One turning vector, and how many ticks it has turned:
The counts run from 0 to 765.
[ 16.0  40.6   2.4  23.1 -36.9  10.6   6.0  -2.7 -31.1 -15.1  12.0 -16.3
  12.7   3.6 -27.1   5.5  -4.8  20.7  16.7  -5.4 -12.1  -2.6  -5.0  17.5
  -1.7 -11.7  -8.4  19.6 -11.2 -19.3 -18.5  22.9   7.1 -15.0   9.8] | 260
[-13.3  18.6  -8.0  16.6 -38.9 -24.8 -39.7  17.4  11.4  -5.5 -12.3   0.2
  -4.0  -5.7   3.1  10.0  -8.1  11.0  26.3   1.6  -1.8 -12.4  -1.7  14.5
   8.2   8.8 -27.8  15.4  -7.3  18.0   3.7  19.8  -4.0  -5.9 -31.5] | 109
[-24.3   4.7   3.4  15.9 -15.5   0.9 -18.6  15.4  -6.8 -36.3   5.4   9.9
 -19.2   5.8  -3.4  16.6 -16.3  -5.2   3.6  -5.2 -17.9 -14.2 -15.5 -17.8
  29.4 -12.0 -35.3   3.5   5.7  12.7  -8.9  20.0  -7.2 -12.0   0.1] | 719
[  0.6 -14.2 -13.2  26.5  -5.6 -20.7  13.7  -0.6 -15.8  15.6  22.2 -21.9
  20.1  15.0 -22.0  14.1  22.6 -21.9  25.0   1.9 -22.4 -18.0  17.5  15.0
   6.2   6.7   7.9  -5.6  16.1   0.0  19.4  -4.2  18.3 -13.6 -16.9] | 473
[-20.1   1.9   4.9 -20.9 -19.5  -2.7 -23.6  -3.6 -28.9  -9.4  -9.6  10.3
 -19.1  -1.3   2.4   6.0 -12.6 -10.1  10.1 -10.1 -16.9  -4.4  19.7   3.3
   8.2 -15.1 -31.8   2.6 -23.9   2.0  15.0 -11.9  -4.1  -4.3 -40.2] | 634
[ -4.4  14.0  15.4  32.2  -1.9  -4.4 -16.7   8.6  -4.9 -23.9 -25.3  -6.7
 -30.6  23.8 -24.9   0.5  16.2 -22.5 -14.1  13.3 -18.5   1.8   4.2  -1.0
  25.3  -1.7  -4.1 -17.2  13.5   2.9  15.5   7.8  -4.8 -22.1 -16.4] | 682
[-17.0  25.1 -38.4  13.6  -6.6  17.2  -0.6  -2.4 -40.0  12.4 -15.7  -8.8
   7.5  16.0  -5.2  -5.3   8.3  -6.5  20.6  17.1 -24.0   6.9   4.6   1.7
   9.6  -8.0  -5.8 -16.8  -3.6 -20.1   9.1 -13.8   0.1   7.3 -37.4] | 33
[  2.3  15.3  -4.7  34.3 -10.5  19.5  -0.4 -24.0 -23.1 -15.0  11.7 -12.1
  14.7   8.3   0.3  -3.5  10.5  -2.3   5.4   2.4 -14.9  -9.3 -44.6   8.4
  23.8 -22.1 -14.8  17.7  24.7  -1.9  -5.6  -1.7  -6.3 -19.9 -13.9] | 652
[-42.4   1.3  -5.7  21.7   9.5 -16.3   9.4  24.7 -22.6 -12.6 -23.1   8.9
 -15.4  42.6  -0.5   9.0  17.5 -15.3   8.9  16.5 -20.0 -11.5   5.7  -7.4
  20.0   4.7 -15.1   0.2   3.3   4.8  -1.0  -4.1 -23.2   7.0  13.4] | 421
[-46.0  -2.5  16.4   3.0  -7.7 -27.7 -10.0   8.5 -27.6 -20.6 -20.3   2.6
  -6.8  24.9 -21.0  11.3  -2.9  -6.7   0.8  -7.3  -1.0 -29.0  26.7  -0.8
  19.5  -2.1  -7.9  -8.2   3.0   9.0  29.5   6.4  -5.7 -14.2  15.3] | 750
[ -6.9 -14.5  -4.4  11.3 -24.5 -10.1  14.6  -4.0 -29.5 -10.9  17.8 -17.4
 -11.9 -11.4 -16.6  16.4  22.6 -24.2  31.2   1.1  -7.1 -20.5 -11.8   9.3
  29.5   3.6 -26.0  -8.0 -12.0  -9.7   1.3  19.9  13.7 -11.3 -14.2] | 326
[  3.7  34.9  -8.1   7.0 -27.2  15.9  -8.4  13.2 -45.4  -5.9   2.6  -1.6
  15.9  10.3   0.2 -10.3  33.3   5.3   6.9  13.4  -2.5  18.1   1.4  13.5
  -9.8 -22.0 -22.6  12.3  -9.5  -9.9   4.5 -17.5 -17.8  -9.4 -23.1] | 763
[ -8.0   1.9   1.4  -8.1 -15.7   8.1 -14.3 -11.3 -19.5 -14.3  -9.1  31.9
 -26.8  14.4  -5.0  -8.0 -20.5   8.6  17.5   5.8 -27.0 -10.7  12.0  22.8
  -3.5 -28.3 -16.9  -4.5   3.5 -32.6   6.3 -24.3   5.4 -26.7 -25.2] | 365
[-23.9   8.1 -14.5  -9.8  -5.2 -13.0  -3.8  -6.9 -35.4  22.5  -8.9  13.5
  19.3  23.7   5.6   1.1   5.5   8.0  26.2 -16.3  -6.9 -31.2  24.3  23.3
  -9.4  -0.8 -21.5   7.1  -9.4 -10.6  13.8  -1.5  -5.8   5.9 -28.4] | 166
[-27.6  15.9 -30.9  11.5 -13.8   0.1 -11.4  16.1 -22.7  -4.7  -7.7   0.5
   1.2  13.9   3.0   4.2 -26.5  -7.0  19.4  24.7 -31.7   2.0   7.0  -1.9
  16.7   4.5 -24.2  19.3 -16.1  -1.0  13.7 -18.0 -34.4   2.8 -26.1] | 569
[-28.3 -27.4  10.9   6.0 -30.4 -13.9 -22.5  19.1  -9.7  -3.4  12.2   0.6
 -15.6  15.6 -15.9  22.5 -15.2  10.6  -2.3  -4.0 -38.3 -12.7  29.7  -0.7
  16.2   2.6 -10.8  -7.8 -17.7   7.3  10.0  14.8  23.1 -12.2  -0.9] | 602
[ -2.9 -33.9   8.8  30.5   5.3  -9.5 -11.1  29.7   4.1 -15.2  -4.9  13.9
  -9.7  36.0 -15.6  21.2  16.3   0.2 -14.8   8.7 -35.5 -11.9   6.6  16.9
  12.2   3.2  -9.5  -4.4  13.3  18.3  19.5   6.3   6.6 -14.8 -15.5] | 274
[ -3.3 -21.8  16.8   4.4  -3.4  10.8   2.8   0.7 -10.6 -15.6  -2.0  18.5
 -35.4  18.9 -18.6  26.6  -7.1  -7.9   2.8 -24.5 -33.3  -7.2  -9.8  19.0
  -1.6  -1.2 -35.8  19.0 -14.3   2.5 -17.6  11.9   7.7 -15.1 -18.0] | 396
[ -6.1   6.6  -9.5  -4.9  -2.8   1.7  -9.3  14.6 -18.8 -27.5  -8.4  38.4
 -13.6  26.5 -15.0  12.2 -29.3  11.6  10.8  -1.1 -29.5  -3.2  19.1   3.8
   3.0 -21.7 -17.9 -14.0   8.3 -18.4   3.5 -12.5  -1.8 -10.0 -28.7] | 100
[ -6.5  10.9  16.7   6.4 -18.9  -2.2 -12.1   3.5 -13.2 -15.1 -21.5  23.8
 -32.8  34.7   4.7  -4.1  13.4  17.0   0.4  -3.8 -17.4 -15.1  -2.4  20.5
  -7.0 -15.2 -29.9  28.3  -5.0 -15.1 -14.5 -12.4  -8.7 -21.4  -0.1] | 693
[ -9.4  23.6  -0.7  13.1   0.1   6.9 -21.2 -15.0 -17.2  -1.0  -6.8   2.3
  43.3  16.2  -8.5   3.5   2.7   4.7   7.7 -39.0   0.0 -20.7 -14.4  15.8
  -6.8 -23.7 -17.1  15.3  16.4  25.9   3.5   1.6 -10.5  -1.2 -37.9] | 313
[-10.5   7.0 -14.4  21.5 -23.7 -29.3  11.8   3.4 -15.1 -16.6  23.5  -0.7
  15.0   5.1  11.7  23.9  14.1 -10.8  33.2  -8.7  15.8 -39.5 -15.7  10.3
  17.9   7.9 -21.6  20.0   8.2   7.5   3.9  23.9  -8.3   3.3  -0.5] | 585
[  1.7   7.9 -15.2  17.2   8.6  12.5  -0.2  -2.0   3.5 -21.5   0.1  12.0
   3.3   9.6 -19.9  10.7 -17.7 -16.5  29.8 -15.0 -22.5  -8.6 -16.4   5.5
  -0.5 -20.1 -18.3  18.2  34.8   8.5  -5.3 -12.4 -15.2 -16.4 -42.2] | 244
[-18.5   7.2 -14.5  -4.3  -3.0  -3.6  -7.1  22.2 -11.2 -20.5 -17.4  35.0
 -29.3  14.3  -2.2  16.1 -16.4  -4.0  16.9   5.2 -24.0  -5.9  13.9   2.2
  14.1  -2.2 -26.3 -20.1  -1.6 -18.8   3.7  -2.2  -2.7  -4.9 -29.7] | 99
[-21.9  27.3 -11.3  23.2 -20.8 -13.0   4.8  -1.3 -17.5  -2.4  -4.4 -11.9
   3.4   5.3 -18.9  13.4  -8.1   9.5  35.9 -19.7  -4.7 -32.3  -1.0   6.8
   8.3   1.9  -7.2   6.2   1.6  -9.5 -17.6  32.4  17.8  -1.8   9.2] | 256
[-29.9  -5.2  -8.9  22.3 -22.2   4.9 -12.4   2.7  -7.3  -7.2 -17.1   7.2
   5.2  -0.1 -16.4   6.4  -8.5  -6.0  12.1   1.3  -5.6 -31.6 -12.4 -11.8
  43.8  -3.8 -15.8 -17.5   8.3   5.1  31.7  25.8   0.8  -4.2 -21.4] | 448
[-21.8   7.5  -7.1  38.8 -17.3 -13.6   4.8  12.6 -17.0   5.5 -10.0 -21.0
  11.3  15.2 -17.5 -10.2  35.8 -11.0  24.2  23.4  -2.1 -12.4   0.0   5.2
  14.4  -7.3  -4.1  -1.5  12.3   6.4  25.1  -6.8  -6.2 -12.0   8.4] | 150
[  7.5 -20.9   7.3   4.0 -21.3  -2.3   0.4  -1.8 -34.7 -22.6  34.9  -2.1
 -28.1  -9.8 -13.5  19.6  15.6 -19.9  14.2   4.3 -17.9  -5.1 -11.0   6.9
  27.9 -15.4 -30.9 -14.7 -10.3 -18.1   1.8  18.7  21.1 -13.1 -16.9] | 327
[-39.0  23.2   3.5   6.6  -3.2 -25.3 -20.6  -0.6 -31.7  11.4 -20.8   2.1
 -22.4  27.1   2.1   5.8  25.5  -3.3  19.0  -6.2  -3.1 -17.5  23.2  -1.8
  15.3   1.9 -16.9 -19.6  -7.5  -5.6  -6.5   7.5   7.2   2.2  -0.4] | 490
[-15.4  -4.4  11.5  11.6 -14.3   0.9 -34.2   7.4 -11.3  -0.7   0.0  -9.2
 -11.4  28.0 -17.4  13.7  -2.6   3.6 -19.7 -14.0 -45.2  -0.7  21.7   6.7
  11.5 -14.6  -3.4 -16.0   0.5  16.5   2.7  -1.5  27.6 -12.2 -19.6] | 338
[  3.1  -9.4   1.4  19.3 -24.9  10.1   0.5 -10.2 -23.2 -15.6   4.6  -1.8
 -33.9  -1.4 -19.4   6.5   0.8 -13.0   2.5   2.5 -22.5 -14.0  -7.4  15.0
  29.6   2.0 -18.5 -15.0 -10.3 -27.0   1.6  25.5  24.6 -26.7 -15.7] | 62
[ -9.5  33.0 -17.7  18.6 -27.0 -10.3 -37.1   8.0  -3.3 -22.1  10.5  14.6
  13.6   8.8  -4.8   9.3 -36.7  31.4  19.2   0.1 -28.8  -7.9  12.7   6.3
  -5.5 -22.4  -8.9   7.7  13.1  -4.4  -2.3  -9.6   4.4 -17.2 -22.6] | 106
[-22.1 -23.2  18.8   0.5  -9.6 -28.6 -11.8  -3.6 -18.5 -28.3  13.1  -9.9
 -27.0   8.6 -16.1   7.6   2.3 -36.0   9.8   4.6 -14.5 -11.1  15.6  -7.2
  21.8  -9.3 -13.3  -1.2   6.0  19.6  24.4 -13.9  -5.4 -10.8  -8.9] | 480
[-14.1  25.5  -0.3  25.8 -10.2 -39.6 -15.3 -10.9  -9.9   8.8  10.8 -31.5
   4.4  22.5   5.5  -2.1  20.4  -7.6   6.7  -5.0  -4.1 -17.5  18.6  15.8
  -0.8   6.5   6.4  20.6   8.5  11.8   3.9 -13.7   0.2  -8.7   7.9] | 346
[-20.6   4.1 -16.3   4.4 -16.1 -16.3   5.8  13.1 -21.7  21.8 -12.9  19.2
   7.1  13.6   2.0   3.8  16.8  18.1  42.8  -3.9  -5.8 -27.2  10.8  33.5
 -17.7  -0.6 -23.3  16.9  -8.3  -4.4  -8.7  -6.8  -3.7  -0.1 -11.6] | 431
[ -4.1  17.6  12.2   3.3 -20.6  -1.4  -9.7  13.1 -28.4  -7.0  -0.9 -16.5
  20.7   8.2 -45.8  14.2  -1.4   1.3   9.3 -27.3 -24.4  13.6  25.0  11.6
 -24.7 -23.2  -2.1  10.5  -3.6  19.3   1.0   0.8   1.8 -17.2 -13.4] | 138
[-28.6  18.2 -25.0   9.4  -9.4   3.6  -2.3  -1.5 -13.6   7.7 -25.4  14.7
   8.2  14.7 -16.7  -3.1 -37.9  15.0  34.0  -1.4 -27.3 -19.5  21.3   7.9
  -3.5  -4.9   1.7   3.2  -0.9 -14.5  10.7  -1.3  -8.9  -8.0 -20.9] | 102
